In the rows, zero is written as 128.
The rows below fall into families. The same turns and mirrors carry the whole set onto itself and the rows of a family onto each other. For each named row, which other rows are in its family? Write them in the order they are listed.
These 36 rows form 6 families of 6 rows each.
Seb: [122 142 120 133 129 129 154 133 129 112 143 113]
sur: [131 163 136 147 134 135 142 142 125  96 142 126]
dumup: [151 107 166 100 152 122  86 109 125 132 160 142]
Kozig: [139 155 122 164 141 126 136 141 119 106 153 146]
vana: [131 152 131 154 139 124 150 141 131 100 143 141]
lirir: [129 148 118 150 137 146 144 126 121  93 146 139]
fon: [132 152 129 154 138 123 150 141 129 100 143 141]
Zomi: [146 111 149 108 130 122  84 111 115 149 168 150]
gager: [157 100 151 107 145 126  88 114 115 129 178 141]
Faz: [149 113 154  94 153 114  83 111 114 124 172 145]
ner: [131 151 132 153 137 124 151 142 130 100 143 139]
mevuz: [122 155 109 145 146 111 141 129 120 123 142 137]
Gagel: [131 170 130 153 142 127 136 139 122 101 141 137]
bevo: [130 146 122 140 114 145 145 138 135 103 142 144]
Bos: [139 145 130 155 127 140 146 144 126  99 154 127]
nuv: [144 117 165  99 140 124  94 105 117 139 184 137]
Zalo: [147 120 162  88 151 121  82 111 128 120 167 144]
bilo: [145 109 160  98 120 136  90 114 127 141 165 139]
ditav: [149 109 160  87 144 123  89 112 120 119 171 134]
vimi: [133 157 126 154 138 128 142 141 112 101 145 128]
zoto: [143 126 165 102 145 121  88 103 121 141 181 146]
zuro: [152 106 166  99 151 123  87 109 125 131 160 140]
notab: [144 125 161 101 131 128  80 110 134 146 161 155]
ramo: [128 157 123 147 140 147 141 124 131  91 142 144]
kogob: [152 105 165 100 151 122  87 109 123 132 160 142]
Pagu: [130 143 108 150 123 133 142 138 119 111 145 152]
sakan: [138 103 135  97 146 116  98 104 113 141 161 124]
bipo: [135 117 155  83 141 129  96 105 143 130 151 122]
lanit: [155 119 158 106 153 122  76 112 131 130 170 157]
Lub: [136 129 143  97 157 111  83 102 133 141 151 145]
Suvos: [137 164 137 155 135 136 135 142 142  99 147 142]
Folof: [128 159 119 146 126 135 134 136 138 108 138 161]
Goga: [129 155 116 153 144 140 139 124 122  97 145 148]
zep: [155 111 167  97 141 137  87 114 137 121 170 139]
nitom: [143 124 172  97 140 127  92 104 128 137 180 139]
losit: [120 167 128 132 140 124 139 130 150 112 134 134]

Which other rows belong to the same family as Faz? sur, Gagel, Zalo, ditav, vimi
Which other rows belong to the same family as Bos? Kozig, gager, lanit, Suvos, zep
Which other rows belong to the same family as ramo? lirir, nuv, zoto, Goga, nitom
Which other rows belong to the same family as Folof? Zomi, bevo, bilo, notab, Pagu

The rows below fall into families. The same turns and mirrors carry the whole set onto itself and the rows of a family onto each other. For each named row, which other rows are in its family? Write them in the order they are listed.
These 25 rows form 5 families of 5 rows each.
tufof: [ 97 174 140 122 113 146  99  58 143 136 180 149 146 146 144 171 115 130
 133 143 166]
pud: [116 147 160 133 158 145 118 118 105 133 158 129 139 120 150 156 111  95
 171 118 105]
Mok: [ 92 164 157 123 111 157  92  60 131 139 176 139 146 147 143 182 123 138
 145 141 158]
Kasuf: [114 185 111 140 129 149  81 116 104 142 157 121 157 187 170 149 128 139
 184 135 146]
Lopa: [107 144 163 114 169 167 115 123 114 141 169 139 138 143 152 160 105 100
 164 125 112]
mome: [ 84 178 143 122 109 155  94  59 135 132 175 158 156 139 146 169 108 148
 155 145 153]
vab: [106 177 121 125 134 150  97 127 141 101 152 137 162 112 143 104 146 123
 151 140 136]
Bevik: [ 99 176 120 111 147 142  98  97 148 102 139 131 159 124 138 102 150 115
 147 131 128]
ridi: [116 162 102 151 136 160  91 112 110 145 155 104 154 179 162 153 124 134
 172 144 142]
mef: [ 78 185 152 113 145 108 100 101 112 135 116 165 140 138 172 139 135 120
 129 132 153]
Tuzav: [120 145 157 136 157 157 127 135 120 135 164 143 150 145 140 164 108 109
 167 123 110]
Nuf: [113 143 158 136 175 147 118 124 116 124 166 140 139 145 156 150 113 103
 168 116 102]
fened: [ 86 179 141 115 152 100  95  91 107 135 137 153 135 139 185 155 128 119
 125 128 166]
tov: [ 82 189 144  96 148 103  97 103 109 130 139 164 131 158 180 140 114 120
 131 126 145]
kuzo: [ 95 155 116 110 145 142 107 125 146 100 148 140 160 127 147  99 135 128
 149 143 124]
ger: [102 164 120 109 144 142  97 108 147  98 139 142 152 101 146 106 136 125
 157 134 133]
mam: [ 93 168 114 105 154 142 105 116 141 105 151 130 166 107 146 113 142 120
 165 130 120]
getet: [129 150 160 139 168 154 114 116 110 135 162 136 137 143 144 150 100 115
 180 124 106]
kivu: [105 154 109 150 128 158  82 103 103 147 165 115 147 180 180 156 131 148
 167 137 143]
gulus: [ 82 186 146 116 152 104 105 103 115 131 135 172 131 135 181 141 118 142
 128 136 147]
Kured: [ 75 195 137 114 143  98  95  90 114 149 135 162 139 143 175 139 126 128
 134 125 153]
pif: [101 169 144 139 101 160  92  49 133 135 176 144 139 142 147 164 117 125
 149 137 147]
ful: [120 159 109 138 155 151  79 102 107 149 162 106 149 179 168 146 135 142
 178 127 144]
dezu: [101 165 115 138 140 160  91 113 111 161 153 121 156 183 170 159 131 148
 182 147 149]
Seki: [ 89 174 152 127 117 172  88  67 132 136 184 148 142 124 151 165 118 139
 140 151 157]

Which other rows belong to the same family as Mok? ridi, Nuf, ger, Kured
Which other rows belong to the same family as tov? Kasuf, Lopa, vab, Seki
Which other rows belong to the same family as gulus? mome, Tuzav, kuzo, dezu

The rows below fall into families. The same turns and mirrors carry the whole set onto itself and the rows of a family onto each other. For each named row, which other rows are in its family? Write them in the order they are listed.
These 40 rows form 5 families of 8 rows each.
mot: [135 123 174 173 105  98 152 141 119 178 118 102 118 131 102 131 160 107
 104]
Nas: [123 114 133 139 145 125 172 112 129 160  97 106 120 126 104 134 132 148
 110]
suba: [103 113 181 176 121  93 135 149 151 177 116 104 118 116 127 167 149 116
 104]
tapu: [138 144 150 162 134  99 141 146 141 133 149 115 135 114 166 163 136 127
 157]
Fego: [159 145 154 136 139 129 148 138 129 162  98 160 145 144  83 137 141 123
 140]
fosi: [128 113 166 140 113  85 117 151 170 167 118 140 137 141 112 130 160 129
 143]
dovo: [102 105 140 138 148 115 162 119 153 161  98 104 121 117 119 146 130 154
 109]
vitov: [117 113 178 173 108  88 140 146 137 180 121 100 118 125 118 144 157 112
 106]
foso: [124 110 136 138 138 118 172 114 128 161 100 103 120 130 102 123 138 148
 110]
Laleg: [145 156 146 161 145 117 152 142 128 131 139 123 137 112 156 172 128 125
 157]
remor: [161 157 142 159 135 115 158 137 113 129 143 122 138 122 146 152 134 121
 157]
kes: [146 135 168 171 117 115 163 139 104 176 109 113 121 132  94 139 151 103
 104]
Fovu: [197 144 170 171 136 118 134 120 123 143  92 140 137 118 105 149 150 141
 133]
lomir: [107 111 138 140 154 125 167 117 145 159  94 107 121 117 115 150 127 154
 109]
zuz: [171 142 175 173 155 120 125 125 151 140  86 143 138 102 123 183 137 149
 132]
zuzo: [171 117 183 172 119  81 109 131 158 148 106 126 134 115 133 149 162 148
 134]
Sut: [197 133 172 171 120 101 126 122 128 146 101 132 135 124 110 136 161 141
 136]
kug: [154 145 148 161 121  95 146 142 125 135 151 113 137 121 154 144 142 123
 157]
Dafiz: [140 149 149 162 143 108 146 145 138 132 144 119 137 111 163 170 131 127
 156]
dil: [141 144 165 172 133 134 165 138 102 173 101 120 122 125  92 157 138 106
 102]
bisez: [116 114 135 139 151 128 171 114 136 160  94 109 122 123 106 144 127 150
 109]
kala: [ 99 125 179 177 139 109 143 150 152 174 106 112 122 110 126 185 137 118
 103]
bet: [110  99 141 137 132 104 158 119 146 164 106  98 118 126 115 128 141 153
 110]
disa: [186 122 178 171 113  85 118 127 142 148 107 125 133 120 119 135 167 144
 135]
lopo: [161 130 180 175 148 106 115 132 163 143  93 138 137 101 133 181 142 152
 132]
lotum: [103  99 142 138 139 107 158 121 153 162 103 101 120 122 120 138 135 155
 110]
vil: [148 121 161 138 109  92 126 145 148 166 117 142 138 149  97 117 160 124
 144]
pefoz: [113 127 167 142 149 111 122 152 181 162 101 154 143 125 120 174 134 136
 139]
meb: [125 140 159 142 160 131 134 148 164 160  93 162 145 125 108 176 128 132
 139]
kur: [160 120 183 174 133  90 109 134 168 147 103 129 136 105 137 170 152 151
 132]
gupos: [126 146 168 174 149 139 164 141 116 171  96 124 126 117 103 177 130 110
 103]
divek: [115 116 168 141 130  94 114 155 182 166 113 144 139 130 121 153 147 135
 142]
soga: [145 147 153 140 154 139 144 140 143 158  92 163 146 135  91 161 129 126
 141]
zeva: [118 103 137 135 131 109 165 116 134 162 105  99 120 129 108 121 141 149
 109]
tulif: [155 158 143 160 143 120 158 141 119 130 140 124 138 117 150 163 129 123
 156]
bur: [187 148 171 172 151 125 132 121 133 140  87 145 139 110 111 169 141 143
 131]
digu: [146 142 148 161 126  94 142 144 135 134 152 114 135 119 162 152 143 124
 159]
tup: [160 134 155 139 119 112 141 140 133 164 107 150 140 150  85 120 152 123
 144]
Retu: [110 138 171 175 148 128 153 144 138 172  98 120 124 111 117 190 129 114
 102]
dep: [160 150 144 159 126 104 153 140 115 134 147 117 135 124 148 143 142 120
 158]

Which other rows belong to the same family as vil? Fego, fosi, pefoz, meb, divek, soga, tup
Which other rows belong to the same family as lotum? Nas, dovo, foso, lomir, bisez, bet, zeva
Which other rows belong to the same family as zuzo? Fovu, zuz, Sut, disa, lopo, kur, bur
Which other rows belong to the same family as kug? tapu, Laleg, remor, Dafiz, tulif, digu, dep

